X: rows in a few groups, each row roughly a mix of its group's directions
X (136 x 10)
[[-30 -12 -14  12 -22   7   5   3   4   6]
 [ 30  13  15 -12  20  -9   3  -5   0  -9]
 [ -3  35  16 -14  10   3  13   8  -2   4]
 [ 34  -1  13 -12   8 -11   8 -17  -4  -7]
 [ 30 -17  -1   5   5  -8 -25   3  -2  10]
 [-28 -15 -13  13 -19  11 -10   7  -7   6]
 [ 15  23   2 -23  13  -1  17 -16  -4  -4]
 [ 17  -6  19 -15   4 -25  10 -11  12  11]
 [ 30 -14   8   0  17  -6 -22  -1   3  10]
 [-13  -2 -22  -1   6   3 -28  11  10  19]
 [ 32   2  18 -10   9 -14  14  -7   7   0]
 [ 20   3  -3 -11  19   1 -24  -9 -15  16]
 [-21 -25 -11  15 -19   7 -11  -4  -1   9]
 [ -1  31  21 -13   9   1  15  11  -2  -1]
 [-13 -11  -8  20 -15   3  -6  26   8 -17]
 [  9  27   3 -20  11   1  21 -14  -3  -4]
 [ 30  10  11  -9  22  -4 -10   6  -9 -10]
 [-20  -7  -3  10 -24  -1  26  -1   9 -13]
 [  3  26  10 -15   9  -4  27  11   9  -2]
 [-15  20  -1 -13  13   2 -14  15  13  22]
 [-10 -18   0  16 -11  -6   9  16  16 -25]
 [-37   1  -3  12   0  12  -3  14   7  10]
 [ -6  26   4 -16   8   4  28 -10  -1  -9]
 [-16   1   1   5 -19  -3  32  -1  13 -14]
 [ 30  -6  15  -9  -9 -20   9  -2  -1  16]
 [-32  18 -21  -4   0   9  -9   0  -4   5]
 [-14  22 -24 -10  -3   1 -21 -11  -7   6]
 [-13   0   0   2 -19  -5  33  -8  14 -11]
 [-18 -21  -5  23  -6   4 -18  19   1  -2]
 [ -1  14 -11 -12  17   6 -20  -5 -16  24]
 [ 27   2  -3 -11 -15 -13  12 -15 -11 -16]
 [-34  -2 -12  16  -6  10  -7  17   0   2]
 [-34   9 -15   7 -13  10   5  16  -4  -4]
 [ -5 -29 -10  14  -8   6 -26  -6  -5   2]
 [  2  28   3 -20   9   2  23 -14  -1  -2]
 [  2  30  22 -16   9   0  15   4   0   6]
 [-28  22  -1  -4  -6   7  24  -3   2  -6]
 [ -1 -34 -15   8  -8 -11 -16  -6   8   2]
 [ 11 -27  17  15 -18  -9  14   3   2  -9]
 [ -8 -20  -9  13   4   4 -32  13   2  11]
 [ -6 -33 -19  15  -9   0 -14  -6   4  -2]
 [  6  33  18 -14   9   1  14   7  -4   2]
 [-13 -17 -13  13  -3   4 -30  12   0  11]
 [  7 -25  16  16  -3   2  17  21   6  -8]
 [ -5  18   7 -12   1  -3  33 -18   7   1]
 [-19   1 -10   9 -22  -1  25   5  12 -15]
 [  9  20  -5 -13  29  -1  -7 -12  17  -5]
 [ 18  10   5 -10  24   4 -21  -6 -12  16]
 [ 20   8   8 -12  26   2 -18  -7 -12  13]
 [ 14   3   1  -4  22   4 -31   7 -12  12]
 [ 27  14  14 -11  18 -11  12  -5   7 -10]
 [ 34   9  13 -10  21  -6  -4  -5  -3  -4]
 [  4 -32 -21  13 -10  -2 -12 -13   0  -2]
 [-11  31  -4   0   3  26   4   5 -13   0]
 [-26   8   2  -1  11  -6  -6  29  17  -1]
 [  6  33  19 -13   9   3  16   5  -5   1]
 [-16   7 -22  12   0  27 -16   8  -6   3]
 [ -9  28   0   5   3  27  10   7 -13  -8]
 [-20  -4  -8  13 -23   0  17  13  11 -16]
 [ 10   9   3 -18  15  -4   5 -29  -5  20]
 [ 25 -14   7  -8  20 -16  -4 -19   7  -1]
 [ 18 -17   7  -2  -5 -16   7 -26  17  11]
 [ 29 -18  20   3  18  -2   2   9   7   1]
 [ 14 -18   7 -11  -3 -35   4  -9   6  -2]
 [ 30  10  16 -12  14 -13  11  -8   6  -2]
 [ 11  19   1 -18  12  -7  22 -22   6   6]
 [ 28   9  15  -8  22  -2  -9   3 -12 -13]
 [  3 -33 -20  11  -6 -10 -13  -8   7   1]
 [-22  19 -17   5   1  28  -1  -1  -9   3]
 [-33  20  -7  -2 -10   8  18   0   1  -4]
 [-12 -11  -6  19 -11   5 -12  29   2 -16]
 [ 17   0   1  -9  14   2 -28  -6 -14  20]
 [ 19  19   8  -9  24   3 -11  12 -13 -12]
 [ 10  36   4 -12   6  -4  16 -11   1   3]
 [ 19 -13   9  -6  17  -3 -28  -7  -9  14]
 [-21 -16  -9  10 -24  -2  13 -12  12  11]
 [  9  17  11 -14   1  -2  32 -12  -1 -13]
 [ -6 -25  18  -5  -4 -14   8 -17  18  10]
 [ 24  10  13 -17   4  -6  23 -16  -1  -8]
 [ 27 -17   8  -1  18  -3 -22   3   5   9]
 [-24 -21  -6  14 -25   4   4  -1  -1   9]
 [  7  31  23 -11   5   3  16   7  -7  -3]
 [ -4  31  21 -15  10   2  12  10   2   6]
 [ 12   4   9 -19  14  -8  12 -29  -2  13]
 [-33   0 -12  15 -11   9  -5  18   2  -2]
 [-34  -6 -16  12 -18  10   1   5   0   3]
 [-31 -13 -16  12 -18  10  -5   0   1   7]
 [-26 -17 -13  12 -19  10 -10   6  -5  11]
 [ 20  22  12  -9  22   0  -2   5 -13 -16]
 [ 34 -10  14  -8  14  -8  -8 -11   3   5]
 [ -7   8   6  -5  -8  -6  36 -11  15 -10]
 [-25 -20 -11  13 -23   7  -6   0  -3  10]
 [ 22  24  -9 -23   6  -3  10 -12  -8  -7]
 [-24   6  -4   7 -21   3  23  12   9 -12]
 [ 14 -18  16  -2  -9 -12  20 -15  16  12]
 [ 22 -22  -4   8  -1  -7 -28   5  -3  11]
 [ 16   2   1  -4  23   4 -31   7 -12   8]
 [ 19 -11   4  -1  17  -1 -32  -3 -10  11]
 [ 24  17   6 -10  22   1 -15  11 -13  -7]
 [ 12  20 -10 -15  26   5 -18  -1  -1  11]
 [ -9 -16 -27  14  -8  10 -23   6  -5  -4]
 [-30  -9 -19   9 -17   8  -2  -4   7  12]
 [  8 -31   7  12   1 -13  -8   7  17 -15]
 [ 14 -27   8  -4  -3 -30  -1  -5  11  -1]
 [ -1  17   9 -12  32   9   0  -1   9  18]
 [  2 -28   8  -4  -1 -22 -10  -1  20  11]
 [-17  -3  -1   8 -21  -3  29  -1  13 -14]
 [ -1 -10  -6   6  -9  -5 -27  -2   2  32]
 [-37  14 -12   5 -10   9   1   6   3  10]
 [ 34   3  17 -11  18  -8  -6  -8  -3   0]
 [ 13   7   5 -15  24   3 -15 -13 -17  17]
 [ 33  11  14 -11  21  -5  -4  -1  -5  -5]
 [-24  -3  -5  15 -27   6  14  10   6  -9]
 [ 33   6  17 -11  12 -14  10  -7   5  -2]
 [  0 -27 -24  14 -10   5 -19  -8  -2   0]
 [-14  -9 -25  14  -7  16 -21   9  -8  -7]
 [ 16  10   4  -6  24   7 -23  10 -15 -11]
 [ 11   8  16   0  -7   2  26 -11 -17 -20]
 [ -9  34   8  -4   6  22   9   7  -9   0]
 [-10 -28  -9  15  -7  11 -25  -4  -8   3]
 [ 15  12   9 -15  22   4 -12 -12 -14  18]
 [ 32   8  16 -12  17 -12   7  -7   5  -3]
 [ 16   6  19  -8  32   1  -1  -6   8  14]
 [ 28  15  10 -12  25  -4  -4   0   1  -9]
 [ 15  21  25 -19   7 -13  13   3   0   4]
 [-11  25  -8 -22  -3  -1  18  -8   1  18]
 [ 11  -3   0   3  21   5 -33  14 -12   3]
 [ 18   9   1 -14  16   2 -16 -17 -14  22]
 [ 15  25  24 -12   6  -8  11  14  -4  -6]
 [-35   9 -15   9 -13   9   5  11  -2  -4]
 [  5  -9  -3   6   9   7 -37   9 -14  12]
 [-16  16 -21   7   3  28 -12   6  -7   6]
 [  4  20 -10 -19  28   8 -14  -4  -1  10]
 [-21   2  -6   9 -22   0  22  13  13 -14]
 [-20 -12  -6   6 -25  -6  18  -9  13  13]
 [ -7  18  -3 -16  -6  -6  32 -14  10   5]]

which group is each row in? (one row of each group first)
[ 30  12  16 -13  17 -11   7  -8   4  -3]	(118)
[ 22   0   8 -11  23  -2 -19 -14 -10  15]	(40)
[-37  14 -11   5 -12   8   6   6   2   5]	(7)
[-16 -16  -2  -5   8 -26  -4   6  25   9]	(56)

[-33   1 -20   7 -16   7   5   4   8   7]	(118)
[  8  28 -18   4   4  10   2  10 -21 -15]	(56)
[-17 -25  -2  11  -8   8   0  18   3 -23]	(7)
[-10  16   1  -5  -9  -2  36 -10  10  -6]	(40)
[  9  24  25 -17   9  -9  17   3   2   4]	(56)
[ -7  32   1 -14   0   2  25 -10   1   0]	(7)
[ -2  23  12  -7   3  -2  29  18   0 -13]	(118)
[ 12 -14   8   7   5   6 -27   7 -26  -9]	(118)
[-21  13 -11  -5  13   4 -16  16  14  19]	(56)
